One vector is turned by the same rotation once a tick. Each row is the vector after some number of ticks, and that number follows the row.
The counts run from 0 to 178.
[137 150 107 102 121  74 120 161 121 159 148 102  97 142 156 176 126 154
  86 116 170 133 119 185 114 189 115  93 138 107 185  90 111 142  93  98
  87 130 175 140 166 123 146 151 147 133 140 112  98 145 153 110 116 133
  89 134 140 141 126 104 140  94 171 117  99 137  99 108  90 152 173 122
 112 138 150 102]  121
[117 135 121 114 116  68 132 144 149 143 163  88  94 141 106 169 132 116
 110 119 199 179 160 179  96 173 150 133 134 110 128 124 120 111  97  93
 115  90 170 151 145 142 156 149 134 130 162 116 118 165 167 113  96 126
  96 127 124 139 161 112 179 160 141 134 112 119 135 126  77 145 160 136
  98 162 133 117]  22
[152 154 137 129  90  83 122 138 145 148 164  95  94 146 118 132  96 157
 122 102 170 129 114 172  84 169 117 128 124 134 152  95 137  89 125  90
  82  92 188 149 155 140 176 159 121 141 156  96  96 183 181 107 120 123
  94 139 153 117 131 133 139  99 178 105 139 129  98 113 131 145 128 119
  98 137 142 148]  66
[104 146 149  93 101  87 110 138 126 148 166 117  95 159 128 161 111 130
 116  97 165 139 134 168 106 168 121 126 119 105 148 107 136  76  77  94
 101 113 182 167 160 134 159 148 125 142 133 120 150 176 144  98 114 142
  81 164 129 110 157 111 155 115 184 130 117 136 126 114  88 176 155 117
 123 148 123 101]  4
[ 97 141 124 124  99  78 128 154 126 157 157  89  90 128 129 150 143 129
 120 123 186 160 167 193 107 185 131 118 117 107 155 126 142 137 103  91
 114 140 194 144 155 127 140 161 122 130 163 119 116 141 144  99  99 131
 124 135 123  96 143 123 174 126 152 105  99 105 124 155  82 154 142 148
 147 148 163 105]  126
[150 141 125 106 103  82 119 133 109 156 176  94 110 132 104 153 132 159
 156 111 183 150 166 145  86 176 110 138 127  96 143 109 141 119  79 109
  60 118 169 162 159 135 169 152 143 128 145 127 116 193 124 106 102 153
 100 140 133 102 134  88 146  99 147 149 132 113 122 116 123 162 159 119
 118 150 145 116]  92
[103 150 130 123 109  98 123 144 110 134 146  84  91 147 103 164 121 138
  90 113 194 153 131 176  87 157 106 122 156 120 144 146 122  97 101  71
  95 111 182 130 119 141 148 143 117 126 182 147 110 150 183 107 106  91
  88 108 114 149 149 102 129 133 163 102 138 116 119 133  80 140 157 136
  90 144 128 146]  149
[ 88 154 132 102 119  77 108 129 142 139 158  86 103 123 117 167 152 126
 112 128 199 190 145 163  93 172 137 139 129 103 146 111 121  87 110  96
 106  99 159 159 156 157 145 162 135 124 169 136 139 168 143  98 120 129
  79 148 110 121 137 111 141 141 172 153 124 117 120 124  85 143 165 133
 113 167 106 108]  109
[108 127 169 128  85  95 112 153  90 119 138  83  67 154 128 155 109 141
  93 121 179 152 117 167 105 164 135 116 157 131 142 112 134  93  69  67
 115 121 165 153 136 144 179 162 125 141 154 125 133 165 172 110 131  91
 117 129 141 126 123 109 135 112 188 129 117 110 133 137  79 142 146 139
 120 139 138 109]  44
[116 132 128 130  91 108 123 161 100 149 153  79  78 124  95 143 120 123
 119 120 208 167 136 163  82 176 124 124 125 126 150 146 131 118  85  82
 109 129 180 130 120 134 146 161 136 131 176 128 118 173 178 121 104 104
 121 106 133 112 129 117 138 144 170 109 137  83 143 166  91 154 133 163
 118 143 135 141]  54
[145 146 130 117 103  66 121 137 121 177 146  78 125 117 128 138 135 145
 123 104 197 175 157 161  95 168 119 115 140 105 165 114 137 113 105 103
  81 111 170 165 140 173 133 162 140 121 145 137 121 156 104 108 113 129
 103 133 128 114 140 123 144 127 152 132  95 150  66 103 116 109 144 127
 103 155 150 102]  103
[128 144 143 109  97  72 103 133 121 144 139  84 119 138 110 173 112 149
 111  96 200 156 100 155  85 156 144  97 148  92 149  90 120  78  96  96
  87 113 152 158 163 157 158 173 156 121 130 121 136 160 144 111 102 107
  86 146 138 115 118 134 123 107 178 156 106 128  82 101 106 137 150 121
 109 152 121  99]  106
[142 161 137 121  98  58 113 123 109 133 160  73  96 128 105 152 130 159
 119 117 184 149 153 155  78 167 106 129 172 121 144 133 141 111 114  79
  86 130 171 148 131 162 160 158 107 120 170 162 119 170 152  97 119  92
  93 119 117 111 130 108 116 119 173 100 140 131  94 123 126 120 134 135
  97 145 147 151]  70
[108 139 111 105 123  79 116 161 155 157 145 107  87 122 132 173 142 125
 102 122 183 151 153 191  96 189 128  99  91 105 173 109 130 136 108 100
 121 125 186 139 152 136 125 151 138 124 173 104 123 137 158  97 111 138
  86 139 135 119 154 116 156 146 159 119 114 120 111 136  75 146 154 134
 126 145 146 104]  119
[134 134 130  90 106 104 132 150 126 136 156  98 115 153 103 196 108 139
 109  99 201 149 111 162  94 163 147 109 149  87 142  96 103  99 110  88
  94 109 149 149 173 127 170 155 151 129 121 104 131 156 160 124 104 111
 107 135 141 132 113 126 140 122 175 124 110 116 136 124  81 142 169 139
 112 153 129 110]  19
[146 148 142 118  98 104 122 165 124 147 133  88  93 136 124 147 119 118
 105 131 197 149 140 157 118 194 133 122 147 151 181 102 109 117 116  95
  98 110 214 159 145 151 164 143 133 112 175 119  94 165 186  97 142 131
 131 129 129 131 121 110 136 132 180 128 119 116 122 131  94 124 148 140
 110 122 159 142]  48
[146 137 128 108 102 103 132 187 103 131 141 106  61 116 131 134 108 150
 101 128 192 162 106 158 107 170 130 112 112 128 192 114 142 136  95  81
 101 118 200 137 123 145 174 155 145 142 135 104 114 163 181 119 119 131
 105 120 165 127 151 142 132 130 175 123 115 102 135 134  92 133 140 143
 111 126 158 127]  50
[131 147 143 104  95  74 119 135 120 145 169  89 140 140 109 157 121 152
 131  89 192 155 134 150  92 163 110 121 134  86 148  93 140  85  94 108
  61 105 153 158 167 148 183 165 132 128 139 119 143 167 119 101 108 137
 101 149 121  94 106 127 143 106 174 145 132 110 118 112 119 159 153 107
 120 157 138 104]  99
[126 143 129 130  88  67 115 148 115 144 137  79  95 139  88 143 119 142
 121  99 192 146 144 167  80 176 113 139 159 132 124 148 141 110 113  69
  97 111 159 131 133 145 168 156 113 127 172 143 114 171 152 113  93 110
 105  95 120 117 118 118 128 127 178  93 147  99 107 138 124 138 134 150
 101 140 145 161]  62
[129 137 114 103 129  69 105 167 143 154 139 111  76 109 135 169 134 122
 106 111 191 163 108 182 100 166 141 105 116 104 175 113 126 123 127  96
 119 111 182 144 143 159 140 165 155 133 139 114 128 149 139 102 109 126
  65 140 150 124 162 145 138 143 161 141  95 137  89 116  87 119 149 127
 108 150 131 103]  112
[132 124 137 117 101 104 109 151 131 134 164 121  67 131 101 155 109 148
 148 115 187 152 121 152  85 177 129 129 103 102 168 113 149 118  96  91
 102 127 194 145 155 151 150 148 143 128 128 115 140 194 159 100 116 136
  62 157 166 111 147 122 139 118 159 147 156 108 143 133 110 158 152 142
 125 142 131 119]  83
[146 158 128 110  88  97 134 153 142 131 152 110  87 158 118 169  97 142
 111  87 172 131 105 166  86 185 124 121 132 121 143 103 116 105 105  70
  93 104 192 157 164 124 169 142 136 110 136 111  90 144 187 106 106 121
  98 138 121 126 134 121 132 110 163 108 142 116 121 122 100 136 157 126
 100 107 137 147]  153
[120 126 112 126  95  67 134 160 103 134 154  90  70 126 104 124 133 166
 114 111 188 161 137 169  78 166 111 134 130 114 147 148 156 118  90  63
  91 125 166 119 127 139 169 149 125 137 161 147 118 161 145 126  86 109
  97  98 128 117 145 120 137 130 161  79 146  91 130 138 118 154 123 152
  98 149 139 158]  61
[108 158 130 127 103  73 109 157 133 160 133  90 101 145 133 150 128 104
 113 104 188 140 156 206 109 194 143 120 118 115 141  99 123 122 111  94
 113 122 210 156 158 118 150 158 129 147 175 105 122 143 154  93 110 135
 108 137 122 117 133 116 169 132 170 110 102 137 119 142  89 152 152 132
 131 134 144 100]  127
[128 140 111 100 117  73 111 150 141 158 166  88 110 114 136 159 160 141
 106 118 190 188 140 169  96 178 128 106 114 103 177 118 117 135 120 107
  92 108 180 142 148 170 121 158 157 108 148 120 112 135 140 109 117 131
  94 134 130 122 152 122 149 139 151 137  98 125  84 119  98 107 147 134
 100 156 146 104]  111
[117 124 113  96 105  96 142 147 121 132 180  90 117 141 111 180 124 151
 124 105 194 176 126 153  93 171 137 106 137  87 149  90 121 120  96  95
  84 120 160 146 177 138 168 137 160 114 118 111 120 154 152 140 106 117
 116 143 138 125 137 119 170 128 148 134 112 106 146 122  91 144 154 146
 106 152 145 118]  20
[117 146 129 106 105 108 138 147 108 148 156  77 102 145 113 158 139 162
  93 110 187 145 138 169  80 182  94 117 162 123 159 132 124 120 111  74
  81 125 184 124 135 144 135 148 123 100 175 141 102 138 183 104 118  97
 127 117 102 134 133 108 133 121 157  90 126 112  93 142  84 125 152 131
  99 126 143 148]  150
[124 117 116 101 104  76 115 154 116 151 166  96 101 132 143 190 126 156
  96 113 179 160 107 162  95 177 133  76 147  97 164  99 126 127  86  97
  85 134 138 133 171 141 143 153 160 117 117 113 120 139 153 120 108 102
  86 144 148 131 129 121 127  94 151 132 107 122 104 113  93 142 164 134
 103 147 134  90]  114
[124 151 143  96  96 101 126 116 128 149 171  91 106 150 119 164 110 146
 116  98 191 155 128 143 109 171 150 125 145 101 144  92 117  83  77 103
  92 107 160 156 178 145 161 148 151 123 124 107 145 185 146 120 118 131
 115 151 134 114 133 116 167 112 180 148  98 124 140 107 101 157 167 122
 112 155 134  93]  12
[129 152 134 107 113  61 109 128 143 157 140  87 109 124 114 152 130 117
 126  92 195 171 161 176  93 163 137 141 146 117 151 119 135 103 104 110
 104  89 171 165 142 159 155 178 134 142 168 133 138 177 118  87 106 143
  75 122 112 120 145 104 148 134 164 146 111 137  95 103 106 124 142 117
 109 168 140 102]  102
[131 160 130 112 105  77 124 159 127 161 138  88 109 142 138 163 109 138
 103 107 178 127 150 190 123 184 118 106 131 109 166  91 118 125 106  98
  94 114 202 153 173 132 153 157 140 133 158  83 106 143 146  99 121 139
 127 132 144 119 128 116 156 101 167 107  87 143 106 123  93 156 149 112
 111 137 155 100]  128
[ 78 138 126 109 109  74  99 141 130 140 162  89  91 141 116 179 135 133
 106 121 189 164 122 171  93 178 143 109 124 100 131 119 139  97  92  83
 108 130 151 141 171 142 139 164 140 125 152 130 133 160 157 103 111 109
  80 149 129 110 133 106 149 123 177 141 131  99 137 146  74 168 162 149
 120 154 101 105]  116
[142 139 128 131  83  86 136 159 137 157 163  67  93 126 114 128 114 160
 134  96 192 156 138 163  72 182  99 118 107 123 162 126 141 127 124  78
  77 117 185 137 145 142 136 161 119 118 148 116  97 152 155 107  87 107
 119 129 131  87 147 156 137 123 162  80 136 108  95 143 122 125 112 152
 121 120 154 154]  64
[ 88 130 125  97 110  77 120 145 133 128 181  90  99 115 117 164 139 145
 114 122 195 200 123 156  96 153 126 101 103  98 155 105 138  99 103  99
  97 118 156 150 165 155 145 166 141 120 139 127 152 159 144 118 113 116
  91 155 131  91 147 143 163 134 170 146 130 100 122 136 102 144 157 136
 124 168 118  99]  108
[126 137 117  91  93 114 137 168 117 145 166  95  88 134 112 153 132 156
 100 108 202 148 128 169  81 179  91  98 116 106 164 126 133 132 112  74
  94 125 200 123 144 142 134 158 134 105 169 129  94 107 168 115 103 107
 115 124 116 120 143 145 136 138 147  88 142 109 105 149  82 117 149 143
 109 136 146 149]  151
[128 152 140 101 125  77 102 144  98 172 128  91 105 138 125 173 124 119
 102  87 193 135 156 179 103 171 120 115 149  98 151 121 109 111  94  93
 104 119 187 152 137 172 143 176 141 133 145 148 149 147 133  98 107 118
 104 138 119 116 131 115 140 130 182 126  87 157  97 115  87 134 161 130
 114 147 168 112]  8
[165 142 115 107 104  88 132 167 107 142 154  96  93 145 113 143 105 164
 102 106 174 142 108 154  93 171 116 138 153 129 164 119 124 100  96  87
  77 107 166 139 133 130 190 146 128 140 156 104  97 173 176 127 111 133
  94 105 157 128 131 104 124  91 179 106 140 124 111 113 125 165 148 118
  89 141 137 150]  59
[122 147 142 120 102  84 121 155 107 151 149 101  79 147 124 138 110 136
 105  95 177 118 146 188  85 166 106 113 112 102 152 126 144 123 106  66
 113 130 198 125 124 151 142 168 118 134 163 144 129 134 169 113 104 102
  99 144 118  97 141 153 132 138 177  89 135 120 103 141  90 136 129 158
 120 124 148 150]  159
[ 89 142 143 111 103  92 126 159  95 114 139  84  85 123 108 150 145 142
  91 117 200 182 143 162  87 160 116 114 158 106 150 144 130 107 117  80
 105 117 184 128 122 146 174 154 138 143 168 139 130 137 165 119 116  99
 111 108 127 125 147 126 158 147 168 117 113 111 137 145  81 118 155 144
 116 159 135 118]  141
[114 139 141 102  96  67 131 146  89 120 150  78 105 137 132 163 139 168
 100 101 189 154 143 170 107 166 117 110 179  90 152 108 137 126  98  75
  82 130 171 137 153 138 184 147 129 140 139 140 124 146 135 124 121 110
 142 119 129 114 109  97 173 102 165 109  95 127 135 131  95 145 162 129
 118 147 155 102]  132
[131 148 136 101  78 118 140 153 114 142 148  83 116 126 109 161 132 157
 113 105 198 170 139 146  90 186 127 106 155 103 157 117 108 118 132  78
  80 110 196 149 155 149 141 161 147  97 148 115 102 134 173 115 107 105
 141 127 113 134 131 131 153 120 158 115 102 110 116 144  88 113 162 136
  96 127 157 128]  143
[139 145 116 102 126  87 128 155 110 157 151  78 124 129 116 180 126 130
  98 110 199 152 154 163 104 171 127 101 155  92 166  98 100 121 101 107
  86 111 188 131 147 179 140 158 147 125 150 117 129 138 151 136 108 109
 110 129 144 132 135 127 151 132 163 118  82 147  97 103  80 117 152 134
 105 164 157 112]  16
